Each row is where one point has got to under a steady rotation. How many ticks took it there?
The counts run from 0 to 979.
2.6  -8.5  2.7  -9.6  -23.4  26.2  12.1  -32.5  11.8  8.9  -4.2  -0.8  0.3  18.5  8.5  -12.3  5.6  0.5  25.1  -11.4  4.2  -44.7  22.4  0.0  -20.7  -0.4  20.1  -9.5  14.1  -11.8  -2.3  -1.4  18.2  -38.0 | 414
30.4  -7.8  -19.6  19.4  -5.8  49.6  16.8  -13.1  -17.1  4.7  -0.5  3.1  17.4  -11.7  13.3  2.9  -6.8  19.7  31.4  -14.8  -5.8  -14.9  -1.9  8.7  27.9  -0.2  18.6  14.9  -10.4  -0.9  -20.4  -10.1  -0.1  11.1 | 843
22.3  10.5  -7.6  1.0  10.1  47.0  28.8  7.2  -9.6  7.0  -4.3  -1.5  3.4  -14.0  27.4  6.3  5.2  15.4  10.9  -12.5  5.4  -25.2  -4.5  23.6  17.3  5.8  6.7  -2.4  -10.3  -5.2  -43.9  -4.8  -10.5  -21.2 | 333
-7.1  4.2  -5.3  21.6  9.0  14.3  3.2  -22.2  -1.0  1.8  -7.0  -6.1  -3.8  -21.2  14.2  1.6  27.6  34.6  13.2  -16.8  -7.6  -15.9  11.0  11.7  34.9  6.3  17.0  12.4  -8.2  -6.5  -42.0  -16.8  -21.0  -23.7 | 320
14.9  -12.5  -34.9  -14.2  -1.4  22.3  13.7  -40.7  -7.1  -10.1  -13.2  -15.2  5.1  22.2  12.5  -13.6  7.8  18.2  37.4  -0.3  -5.0  -26.7  -6.4  15.0  -7.1  9.6  11.5  10.5  -1.7  -7.2  20.4  0.7  -3.4  -16.8 | 175
22.9  -2.1  5.4  3.9  -10.4  47.0  28.1  5.4  0.3  23.5  -3.9  -7.8  5.0  -4.6  8.1  2.8  2.3  32.6  25.9  3.5  6.0  -38.2  1.5  0.4  5.3  11.6  11.7  14.8  -19.1  -15.1  -30.1  -8.3  -10.6  0.0 | 484
24.3  -3.6  4.1  5.8  -18.6  46.0  33.4  -1.8  -12.1  -9.4  -15.6  6.2  -5.5  14.9  20.1  -7.2  -19.3  32.3  30.9  -2.0  -3.9  -35.5  -12.7  -3.4  4.3  4.2  5.9  -2.3  3.0  -13.0  -7.1  1.6  -8.3  -5.5 | 634
33.2  -11.5  -15.5  0.6  -9.8  27.8  7.4  -34.4  -2.1  -3.5  -3.0  -10.7  14.6  17.7  1.0  20.1  12.8  29.1  40.2  -25.9  -2.6  -3.4  -20.6  12.1  -4.2  5.3  14.3  16.3  -9.2  9.4  -17.8  -9.3  -12.3  11.5 | 224
-1.7  11.5  -1.1  4.1  6.4  29.4  11.8  -9.1  -7.5  -5.7  -24.8  11.5  -15.8  -13.1  34.2  -15.4  7.7  14.4  8.0  -8.4  -2.2  -41.1  18.7  8.5  31.3  -8.8  16.0  -15.8  1.7  -0.3  -14.3  -3.9  -5.6  -38.6 | 95
28.0  -12.0  -18.3  -8.6  -1.1  21.9  3.7  -38.8  -3.1  -10.9  -13.9  0.4  15.2  0.0  16.6  -3.3  -1.6  -4.3  28.2  -11.3  -3.9  -30.7  17.3  0.7  17.5  -17.9  36.7  1.2  11.0  15.5  18.2  -14.6  17.6  -12.9 | 537
-1.9  1.0  -23.3  -10.9  -4.7  20.3  -6.4  -41.4  3.3  0.7  -7.6  -5.6  -1.8  15.7  17.9  -5.0  30.1  1.5  23.7  -32.7  2.3  -22.8  7.6  26.2  -14.1  4.9  10.7  -15.5  4.4  2.6  -12.7  2.3  2.8  -40.8 | 430
-1.3  -5.8  0.3  15.9  -15.7  27.6  30.6  -15.4  0.8  1.8  9.9  -9.4  -2.4  5.5  0.3  1.0  6.2  38.0  23.8  -6.1  -5.3  -14.6  -10.1  7.1  -3.0  21.4  2.5  16.5  -0.3  -27.8  -44.8  -5.3  -19.3  -21.9 | 545
6.9  -9.0  -12.3  0.3  0.8  19.2  19.1  -25.2  -6.5  -9.7  -10.3  -2.5  -0.2  -4.0  20.8  -21.4  -7.7  10.4  21.9  6.2  -6.9  -45.4  22.3  -5.6  23.0  -3.9  29.5  3.7  19.0  -11.7  14.4  -11.3  12.6  -31.3 | 759
5.0  6.8  2.6  -11.2  -4.5  10.1  -3.8  -24.6  9.8  1.5  -9.5  -8.7  -10.4  17.8  25.7  0.0  27.7  10.8  22.2  -33.1  9.1  -36.5  10.6  10.3  -16.4  9.0  16.3  -20.7  17.8  0.1  -18.2  -4.3  3.3  -38.0 | 429
14.9  -4.1  -23.4  -31.5  7.5  23.7  15.3  -38.4  7.8  0.8  -21.0  -13.1  8.0  7.4  3.2  2.4  24.7  7.8  18.3  5.4  1.7  -26.1  -2.5  24.1  -4.4  -5.3  9.7  9.2  -30.3  11.5  2.3  -3.3  -19.7  -25.7 | 432
28.7  -9.4  -36.8  -9.9  14.3  26.9  4.8  -28.9  -3.0  9.9  6.2  -20.0  23.4  -4.5  15.2  8.8  18.5  -0.2  30.5  -17.1  4.1  -18.9  4.5  24.1  5.4  7.9  23.8  18.1  -4.1  1.9  -12.2  -12.0  12.0  -9.5 | 928
-16.0  3.8  -16.6  -0.2  -8.5  24.6  -3.6  -37.3  0.6  -1.0  -19.3  5.2  -12.1  7.0  18.2  -22.0  22.3  13.2  19.9  -16.9  -4.3  -32.6  18.5  18.4  3.4  -0.1  7.9  -15.8  -5.7  -3.5  -6.3  5.5  -5.8  -43.6 | 924
13.1  -0.8  32.3  17.7  -14.0  21.4  21.4  -6.6  6.8  0.1  -0.6  9.5  0.7  -10.9  10.1  12.0  -2.7  21.0  14.4  -16.3  -0.5  -29.4  15.9  -16.3  21.0  -9.2  30.8  1.4  16.2  -4.4  -42.9  -21.6  -1.5  -18.5 | 439
20.9  2.8  -12.7  -0.5  11.8  23.3  30.3  -20.1  -11.0  -31.4  -11.9  1.0  -1.2  -2.8  16.5  14.2  3.4  23.8  11.3  -12.0  -10.8  1.7  -24.7  20.3  26.1  -5.2  6.6  2.9  -3.7  7.5  -30.6  -7.9  -31.3  -22.5 | 271
-1.2  1.4  -30.1  2.1  3.7  25.8  8.0  -25.3  -11.8  -3.4  -17.1  -13.3  -12.0  10.2  25.0  -21.9  19.3  34.4  30.0  -4.9  -5.2  -31.4  -2.8  18.3  6.6  20.2  3.1  3.3  -6.9  -16.3  1.1  3.3  -12.6  -23.9 | 668
35.2  -9.3  -21.4  -19.2  23.3  3.0  24.5  -28.1  -3.1  -21.6  -3.8  -26.0  11.5  4.6  16.7  16.0  11.6  18.1  23.4  -2.6  -1.1  -16.1  -12.5  10.2  12.4  6.9  25.6  23.8  8.7  3.6  -2.4  -21.0  -10.4  -12.9 | 372
8.1  9.5  -13.0  9.2  12.5  34.0  10.5  0.2  -5.4  17.8  1.2  -11.4  -2.4  -16.4  29.7  -3.3  21.1  18.1  16.2  -15.9  5.6  -32.7  11.7  20.8  15.2  17.0  11.3  1.0  -3.3  -15.5  -39.7  -8.0  0.3  -25.9 | 877
-4.4  0.6  14.0  28.9  -9.6  11.7  0.0  -21.6  1.3  -6.8  -2.5  7.5  -8.0  -10.8  18.2  -0.5  11.7  23.0  19.3  -32.2  -7.1  -24.0  19.3  -6.5  27.1  -2.0  28.2  -5.5  22.3  -3.1  -35.4  -16.6  1.1  -26.8 | 576
-0.4  0.5  12.4  2.5  2.9  -2.1  -0.3  -27.7  16.0  3.5  0.9  -8.3  -0.2  -7.0  16.0  7.4  24.1  7.7  13.2  -23.2  4.2  -34.6  28.8  -1.7  10.4  0.1  35.1  -0.2  22.6  -3.2  -28.9  -22.5  8.4  -38.6 | 218
3.1  -3.2  -7.3  -12.0  -3.8  15.0  -13.1  -44.4  12.5  9.1  -20.9  -1.1  4.2  2.7  8.3  -2.9  31.1  3.6  21.4  -19.1  3.1  -37.1  28.3  7.6  6.0  -16.5  28.4  -3.8  -11.1  19.2  2.2  -9.4  2.2  -26.2 | 280
32.5  -4.1  10.2  -13.0  -22.2  41.2  18.5  -24.6  2.8  -8.8  -7.8  13.6  8.2  21.4  11.8  15.0  -8.1  -3.7  24.0  -30.3  3.8  -21.1  -6.3  7.5  -15.3  -17.1  16.1  -20.6  10.8  13.9  -15.7  -1.8  6.1  -16.3 | 600
10.4  -13.0  -20.5  -7.8  1.8  7.6  26.2  -32.7  2.9  -9.3  14.2  -25.8  6.3  14.3  8.2  -0.4  9.5  15.5  28.4  -4.3  -1.4  -21.6  -5.8  11.0  -14.1  24.0  14.5  19.5  22.6  -26.5  -17.0  -10.3  2.0  -33.3 | 595
5.0  -2.9  -33.0  -21.2  0.9  25.3  5.3  -48.0  2.6  -5.2  -17.8  -3.8  5.2  11.8  7.8  -2.3  26.7  1.5  20.0  -13.6  -3.0  -16.7  -0.2  32.3  -4.2  -7.3  7.5  -3.6  -18.9  12.1  -0.4  3.2  -12.3  -34.0 | 567
-4.4  -7.1  1.9  -6.1  -22.8  21.0  -4.8  -42.2  18.1  15.7  -8.5  1.3  3.0  8.2  0.5  -8.0  21.7  1.5  23.6  -15.9  1.0  -40.1  32.3  0.5  -10.9  -8.2  24.8  -6.0  -1.6  0.9  -4.6  -5.5  12.1  -33.8 | 279
37.8  -3.8  4.0  -6.0  -6.7  47.7  31.6  2.4  -2.2  13.7  -9.6  -6.9  10.1  0.0  8.2  12.4  -1.7  27.4  23.9  2.8  5.9  -32.2  -8.8  3.3  5.2  2.9  13.9  13.7  -22.5  -0.6  -21.7  -9.7  -13.6  8.1 | 76
22.5  -7.2  -36.2  -8.9  15.8  23.6  6.6  -23.7  -2.8  13.0  7.0  -24.1  18.2  -2.4  19.1  1.6  19.8  1.6  28.7  -13.6  7.6  -28.2  9.6  23.9  0.3  15.0  21.6  14.3  1.5  -7.9  -12.3  -10.8  14.5  -18.1 | 656
